rotation steps, each row followed by its count of steps:
The counts run from 0 to 273.
[-43 -22  -1 -15 -12   8  -2 -31 -15  18  -6 -21 -11   1  -7 -17 -15   0
   9  10 -21  29  33  24  -2  -1  -1   1  12 -17   5  -2  15  15   0   4
 -15 -16  -2 -17   2] => 262
[ 28   1   6 -11  -9  -8   2  -4  33  13   4  16  22  -8   8 -15  19  -9
   0  13  23  22  -1  -7  15   5  44  -9 -10  -1 -12  -2  -3  14 -12 -25
   7  10   3 -36   7] => 61
[  4 -26   2  -3 -24  17   9  15  29  -2   6   1   3  22   3  -1  -2  11
   4 -18  -4  13  29  21 -20  -5  -2 -19  15 -23 -29  28  -4 -22   8   5
   9   8   7   2  37] => 84
[ 12  31   8  -7  26  -8  14  12  15 -27  -4   0  12  28  -1  -2  30 -15
 -10 -22  27  -2  -2  -4   6   3   5 -13 -24   4  -6   3 -31 -19  20  27
  11  -3  16  10  -3] => 68
[ -4 -14   8   6 -32  18  -2   3 -11 -12  21  28   2   0  22  -9  11 -25
  -5  -1   3 -20  10  12  -3  -5  17   5 -22   6 -12  19  -6 -19   9  17
  17  34  20 -32   8] => 251
[-10  13   5   1 -27  17 -17  -9  12  10 -13 -28 -30   5  35  -6  25  18
  12  23  21   8   4  16   5  17  11 -27  -9  -3   7   9 -10  -4   1  19
 -11 -11  22   9 -16] => 154
[-32  -3 -12 -10  -5   9  22 -26  15  10  13   9   0 -32  -8 -17 -33 -19
  23  -2   3  34   9  18  -8  14 -10 -12   7  -9  -2   5   0  -2 -14  34
 -29  -6  22   0  -2] => 139
[-18   9  -9 -14   2 -27 -14  18   3  13  -7   8  23   1  -8   6   3  -5
 -10 -34 -17 -32   7 -12 -13  10 -17  17 -35  22   5   4  -4  20   5 -19
  -3  41  -2  -5   9] => 105
[-24  -6  12  -5 -37  -3   3   6  29  31  11  17   0  12  22   2   4  -2
  -8  14 -14   8   1  -7 -11   3   4  -3   3  -9 -13 -13  20  20  -4 -16
 -10  16 -24 -22  22] => 266
[  2   7   3  14 -21 -15 -14   9  -3  24  -2   8 -25  19  16  -7  -4 -15
  10   3  33 -25  -7 -13  -2  -8  -2 -12  -9  18  -1 -23 -31  17 -18  21
  12  19  -6  10  28] => 160
[-22  10  17  -7 -21 -11   4   1  21  11  18  25  29   3   3  15  -9 -15
  24 -13  -7 -17   6   2 -22   6   0  19  12 -14 -16  -2  21   7  20 -12
  12  25   4 -35  11] => 23
[-12  -2  20 -12  -2  11  -6  -5 -21  -8  -6  -6  -6   6 -11   3   7 -31
  15  10 -19  -9  30  19   9 -22   2  13 -16 -20  -3   9   2 -19  19  44
 -27 -11  15   7 -22] => 193
[ 25  -5  -5   7 -16   2 -12  -6   9 -25  15 -16   7  18  -4   9   3  10
  13  12  15  16  35   7   1 -28  38 -21   7  26  -6  20 -13 -10  -4   6
   5 -23  19 -17  10] => 2
[ 26   3   0  17  -9 -13   2 -36  -4 -39   8   6 -11  11  -9 -23   4   0
   6   5   8 -16  38  14   4  -8   8 -10  17  24  10  12   4   4 -13  37
   3 -10  20  -8   7] => 246
[ 14  30   0  -2 -12   7 -18   3  11  -8  11 -19 -39 -15  -5   9   7 -12
  12  -1  22  -5  -3 -34 -17  -3 -19   9 -17  23   8 -10 -17   9   2  -2
   8 -21  22 -25 -26] => 215
[ -9 -10  19 -19   9   7  -6  -3 -30  -6 -21   0 -14  -2  -8  -5   8 -13
  10  -2 -25  -5  34  25  13  -4  -1  20 -22 -31   2   9   5  -9  20  25
 -14   3  14   6 -24] => 194
[ 12  25 -12 -12 -13  -9 -13   2  34   2 -15 -20  -3  -3 -34   6  15   8
  29  -4  -9  10  13 -14 -25  29 -18 -13  16   9 -15   4  14   5  21  -6
   0   1  18 -22   8] => 147
[ -6  -7 -16 -13  -3 -13 -32 -11 -24  17  -8  12   7  -5  -2 -10  11 -21
   9   0 -17 -17  15  -2   9  -6   5  19 -30  26  18  -1  17  25 -11   0
  -6  34  -4 -25  -5] => 103
[-16   8   2  -4  20 -15  11  15  14  24 -11   0  17  -6   4   9 -30  -2
  11 -17  22  17  -6 -10 -26  -5   2  -5   0 -21   3 -28 -48  12  -1 -19
  -8 -25 -14   1  17] => 53
[ 27 -13 -15   7   0 -10  -6  13   3  -4 -12   1 -24  11 -12   2   9  -1
  -9  -9 -27  -1  27  -3  -6 -34 -33   0 -31  21  16  24 -12  -7  -9  28
 -35  -6   2  17   4] => 42
[-39  -4  17 -21   5  12  16   6  -8  -7  12  -8 -11  22 -11  -4 -22 -10
  -6 -29   1   0  18  -2 -29   0 -28  10  -8 -20 -19 -10 -22 -10  26  -5
  19  -2  -7  -1  12] => 258
[-11  -6 -28  -5 -17   3 -24  20 -16   1 -13  -2  27 -18  24   8 -12   7
  33  -1 -17  -4  16   5 -21  -2  39  12   1  -6  10  20  -9  -3 -22  -1
  -2   9   4 -10  -9] => 170
[ -7  23  34  -6  -2 -16  20  14  23 -29  -1   7   8  22  -6   1  21 -15
 -23 -18 -11 -28  15 -12 -11 -11 -17   0 -16  -6  -4  16 -17 -10  34  17
  -8  18  12   8  -3] => 190
[ -5   9  -2  -5  -4  15 -12  29  -7  14 -12  11 -35  15  25 -22  18  10
 -14   2  13 -23 -10  -6  20  27 -18   2 -22   6 -11 -23  -5  21 -29  -2
  18  11 -18  19  10] => 158
[ -6 -21 -20  -7 -22   6 -25  28  -3  15   1  -5  21 -11  14   0 -12   6
  19 -12  -4  -3  20   3 -28  -9  45   9  -1 -11  -3  30 -16 -12 -16  -5
   4  30   8   7  -6] => 169
[ -3   3   4 -23   1  -3 -22   4  -8   8  12 -34  16  19 -39  30 -20 -11
  22 -17 -11   2  32  -3 -20 -20   5  23 -20   6  -4   7  -9  -7  12   2
 -22  -6   5   9 -19] => 109
[-35  11   6  -4   2  26  24  20 -29  -2   6  29  -2   7  24 -19 -11 -11
   1   2   5  -7  -9  20  23  21   4   0 -18  10 -23 -13 -13  -2 -10  20
  -1  22   5   7  17] => 75
[ -6   2 -13 -19   6 -23 -22  -3 -16  14 -11   9  13  -1 -10  -7  10 -14
  -2 -19 -24 -25  15  -5   0   1 -11  21 -30  27  11  -1   6  28  -3 -13
   4  39  -7 -14   0] => 104
[-10  -1  -9 -17 -15  26 -14  17   6 -13 -27   4  -5   0  32  -3  28  29
   1  -7 -19  -6   4   2 -13  22  -9   7  -2 -28   1   4  18   9   2 -31
  35  -6  -8 -29   1] => 89
[-15   5  11  -1 -20  20  10  18  -9 -42   7  13   3   7  44  -6  15   2
  -8  16  14 -28  -3  -5  15  -8  25   1 -22   9 -14  -7 -12   5  -4 -17
  20   0  15 -24  -4] => 7
[-11 -17  -9 -11 -23  12  -9  30  16  18 -12   1  -6 -36  18   4 -10   6
   8  -1  -6  -8   2  -5 -19 -11  10  10 -30 -11   1  17 -29   2  -4 -14
 -27  13  31   3 -27] => 47
[-29   2   8  -4 -11 -15  10   9  13  11  -4  35  40  -1  17   3  -2 -10
  11 -10 -27 -19  -2   9 -20   7   2  11   1 -17  -7   3  19   8  19 -13
   7  34  -7 -23  21] => 22
[  5  13 -11 -13  -2  12   0  -4  24  -6  -9 -20   2  37   1  23  20  10
  20  -4   9  10   5  16  12   1 -36 -15 -16  10 -10 -10   9 -11  24   3
   5 -28   0 -19  16] => 150
[ 20  -4 -14  -3  -3   6 -16   1  -5 -42 -27 -19   5   5  14 -12  25  38
  -4   9  -8   3  35   8  13  -2  28  -9 -10  12  12  27 -10  -2  -9 -12
   4 -16  16  -8  -4] => 4
[ 20 -16  13  -5  16 -12  12 -18  25  26   5  21   0  -1 -20   7 -10   4
   4 -24  -3   1  21  41  -6   2 -32   5  10  -7  -1  -7  -7  17   8 -16
   5 -23  -9 -16  27] => 204
[  9  11   9  -6  -4 -25   0 -21  30   1  -5  -2  10  37  17  23  25   1
  -1  -4   2 -25  12  11   4 -17 -31   2 -19   3  18  -2  14  16  14 -12
   2 -23 -13 -16   0] => 272
[ 20   2  -1  13 -19  -4  -4   0  22 -15  22  -7  16  32   5  14   2  12
   7   3  17  10  24   4  -7 -28  29 -27  10  24 -11  12 -18  -9  -9   5
  -2 -19   9  -8  32] => 1
[ 24  -4  -9  -8   9   6 -23  22  12   6 -16  23 -14 -14  26   4  42  14
  -7  -3  -7  15  -3   2  -6  15  -4   2 -33  -8  13  19  -5   5   6 -32
  22 -10  -7 -37  -1] => 211
[ 15  10 -10 -27  -5  -5   0   8  18 -12 -18 -33  31  12 -36  15 -22   4
  44  -9   3 -12  26  -2  -6  -9   0   0  10  -8 -16  -7   4   7   0   1
 -15  -9  21   3  -9] => 231
[-19   0  -1   6 -20  10 -25  17 -28 -16  -9   6 -17 -25  -1 -12   8 -15
   8  -8 -17 -12  20 -17 -28  10  19   7  -4   0  -2  20 -12 -14  19  18
  15  36  23 -20  -8] => 253
[  6 -29 -12 -19 -23  13 -13  22   4  14  11 -12  21   4   7   0 -14  -1
   1 -22   8 -11  23   8  -9 -16  33  11 -16  -9 -15  28 -16  -9 -20  -5
  12  28  16   7   3] => 168
